One hidden turn or mirror swaps the rows below in pairs. Which row is each named row swapped with?
The rows were stretched afterwards, more along some directions than others.
mavit: [ 1.64  1.20  1.38  0.61 -0.64 -0.67  1.36  1.14 -0.37  0.33 -0.76 -2.26
 -2.09  0.31 -0.36 -1.97]
toku: [-1.58  2.14 -0.12 -0.21  0.33  1.07  1.82 -0.43  0.30  0.21  0.12  0.05
 -1.92 -1.09 -1.23 -3.63]
difin: [ 0.09  1.96 -1.10 -0.68 -0.99  1.94  0.85  0.53  1.49  0.73  0.28  0.86
 -3.11  0.27 -1.22 -2.02]
Bif: [ 0.35  2.39 -0.27 -2.19  1.21 -0.53  1.68 -0.90 -0.89 -0.01 -0.67  0.06
 -1.76 -1.24  0.33 -3.04]
Fiz: [ 1.59  1.55  1.07  1.36 -0.38 -0.72  1.52  0.64 -0.65 -0.42 -0.74 -1.98
 -2.06  0.67 -0.34 -1.38]
deku: [ 1.70  1.27  0.80  1.05 -0.39 -0.78  1.13  0.62 -0.34  0.06 -0.35 -1.93
 -2.44  0.76 -0.51 -1.29]
pofep: [-0.83  1.48  0.70  1.91 -0.30 -0.54  1.69  0.21 -0.12 -0.04 -0.84 -0.42
 -0.28 -0.63 -0.54 -0.53]
Rovu: [-0.94  3.18  0.88 -2.01 -1.24 -0.11  0.31 -0.80 -0.33 -0.31 -0.19 -1.51
 -2.38 -0.91  0.48 -2.67]
Katiz: [-0.15  0.34  0.58  0.04 -0.10  2.02  0.72 -0.33  0.32  1.00  0.95  1.14
 -0.58 -0.12 -1.04 -1.54]
fef: [-1.74  2.43 -0.42  0.10 -2.29  0.37  1.60 -0.67  0.11  1.17 -0.05  0.24
  0.52 -0.32 -1.43 -1.08]
fav: [-1.47  2.69 -0.51  0.12 -2.30  0.01  1.93 -0.95  0.47  0.26 -0.56  0.26
  0.18 -0.18 -0.46 -1.19]
lud: [-0.13  1.51  0.99  1.39 -0.13 -1.30  1.80  0.25 -0.01 -0.51 -1.47 -0.50
 -0.23 -0.51  0.51 -1.09]
pes: [ 2.01  1.85  0.56  0.63 -0.25 -0.65  1.68  1.39  0.03 -0.02 -0.57 -2.02
 -2.55  0.20 -0.33 -1.84]
nopag: [-0.86  2.12  0.42 -0.18  0.11  0.93  2.17  0.42  0.39  0.23  0.34 -0.13
 -2.23 -0.96 -1.48 -4.52]
pesi: [-0.02  1.70 -0.97 -0.55 -0.85  1.90  0.85 -0.20  0.85  0.73  0.29  0.28
 -3.27  0.36 -1.51 -1.89]
Rivo: [ 0.59  2.17 -0.43 -2.13  1.22 -0.76  1.27 -0.96 -0.62  0.52 -0.90 -0.46
 -2.13 -1.53  0.29 -2.43]
vade: [-1.25  2.07 -0.04 -0.50 -0.01  1.18  2.05  0.15  0.53  0.07  0.40  0.02
 -2.04 -1.02 -1.29 -3.93]
lag: [-1.30  2.73 -0.16  0.05 -2.14 -0.31  2.20 -0.70 -0.45  0.19 -0.85 -0.31
  0.30 -0.04 -0.77 -1.68]
Zeluz: [ 1.74  1.95  0.61  1.46 -0.51 -1.08  1.65  0.68 -0.24 -0.03 -0.90 -2.18
 -2.22  0.55 -0.99 -1.58]
veta: [-0.81  2.99  0.73 -2.34 -0.82 -0.66  0.19 -1.55 -0.63 -0.48  0.04 -0.81
 -2.07 -0.62  1.17 -2.14]
pud: [ 0.35  1.78 -1.03 -0.73 -1.00  1.98  0.96  0.47  1.44  0.43  0.66  0.43
 -3.24  0.43 -1.55 -2.42]
Fur: [-2.34  2.28 -0.85  0.55 -2.04  0.73  1.74 -1.13  0.24  0.98 -0.49 -0.32
 -0.64 -0.42 -1.66 -1.58]
niz: [-1.11  2.07 -0.06 -0.13  0.01  1.62  2.14  0.66  0.43  0.37  0.88  0.22
 -2.12 -0.85 -1.94 -3.85]
leb: [-0.61  1.60  0.77  1.86 -0.29 -0.32  1.73  0.20 -0.13 -0.44 -1.17 -0.46
 -0.26 -0.44  0.43 -0.25]
nivi: [-1.20  3.46  0.68 -1.81 -1.55 -0.20 -0.09 -1.04  0.21 -0.16 -0.33 -0.69
 -2.41 -0.91  0.95 -2.38]
tila: [-0.35  0.51  0.32 -0.45 -0.29  2.90  0.70 -0.02  0.40  1.02  1.24  1.56
 -0.64  0.18 -0.60 -1.60]
Kib: [ 0.40  1.82 -1.11 -0.32 -0.84  2.03  0.92  0.54  1.38  0.23  1.05  1.07
 -3.12  0.80 -1.49 -2.02]
ruv: [ 0.30  2.18 -0.67 -2.32  1.12 -0.41  1.38 -0.71 -0.63  0.64 -0.71 -0.31
 -2.10 -1.70  0.24 -2.59]
Rafef: [ 0.58  2.58 -0.40 -1.96  1.24 -0.76  1.70 -0.44 -0.49  0.27 -1.05 -0.36
 -2.12 -1.71  0.41 -2.97]
Pobu: [-0.56  1.22  0.93  1.55 -0.62 -0.54  1.84  0.09  0.06 -0.27 -0.71 -0.51
 -0.31 -0.42  0.43 -0.48]
molav: [-0.33  2.74  1.29 -1.76 -1.08 -0.70  0.45 -0.65 -0.56 -0.84 -0.23 -1.07
 -1.26  0.29  1.34 -2.38]
kal: [ 0.01  0.21  0.60  0.04 -0.17  2.27  0.64 -0.25  0.38  0.70  1.27  1.38
 -0.74  0.21 -0.91 -1.69]
Raked: [-1.54  3.15 -0.20  0.00 -2.50 -0.30  2.06 -0.73  0.17  0.83 -0.77 -0.36
 -0.51 -0.76 -1.08 -2.21]
gor: [ 1.81  1.84  0.89  0.89 -0.67 -1.27  1.16  1.07 -0.18 -0.13 -0.68 -2.21
 -2.06  0.45 -1.05 -1.69]
tezo: [-0.84  1.59  0.97  1.81 -0.40 -0.21  1.49  0.00  0.04 -0.31 -0.96 -0.45
 -0.62 -0.67  0.17 -0.15]
genek: [-1.49  2.50  0.24 -0.32 -2.20 -0.27  2.27 -0.34 -0.30  0.36 -0.76 -0.19
  0.82 -0.18 -0.28 -1.45]
kam: [ 0.28  0.39  0.81  0.24 -0.47  2.51  0.74  0.29  0.67  0.80  1.16  1.40
 -0.98  0.21 -0.92 -1.73]
sisum: [-1.38  2.83  0.11 -1.54 -0.84 -0.20  0.13 -1.72 -0.29 -0.41 -0.45 -1.26
 -2.94 -0.58  0.33 -2.33]
gev: [-1.24  2.81  0.92 -1.88 -1.05  0.11  0.14 -1.07 -0.45 -0.68 -0.21 -0.77
 -1.63 -0.38  1.79 -2.07]
Reb: [ 0.01  1.35  1.14  2.16 -0.51  0.05  1.83  0.74  0.39 -0.74 -0.36  0.09
 -0.40 -0.10 -0.55 -0.75]

Rovu is swapped with fav
sisum is swapped with Fur
mavit is swapped with lud
molav is swapped with genek

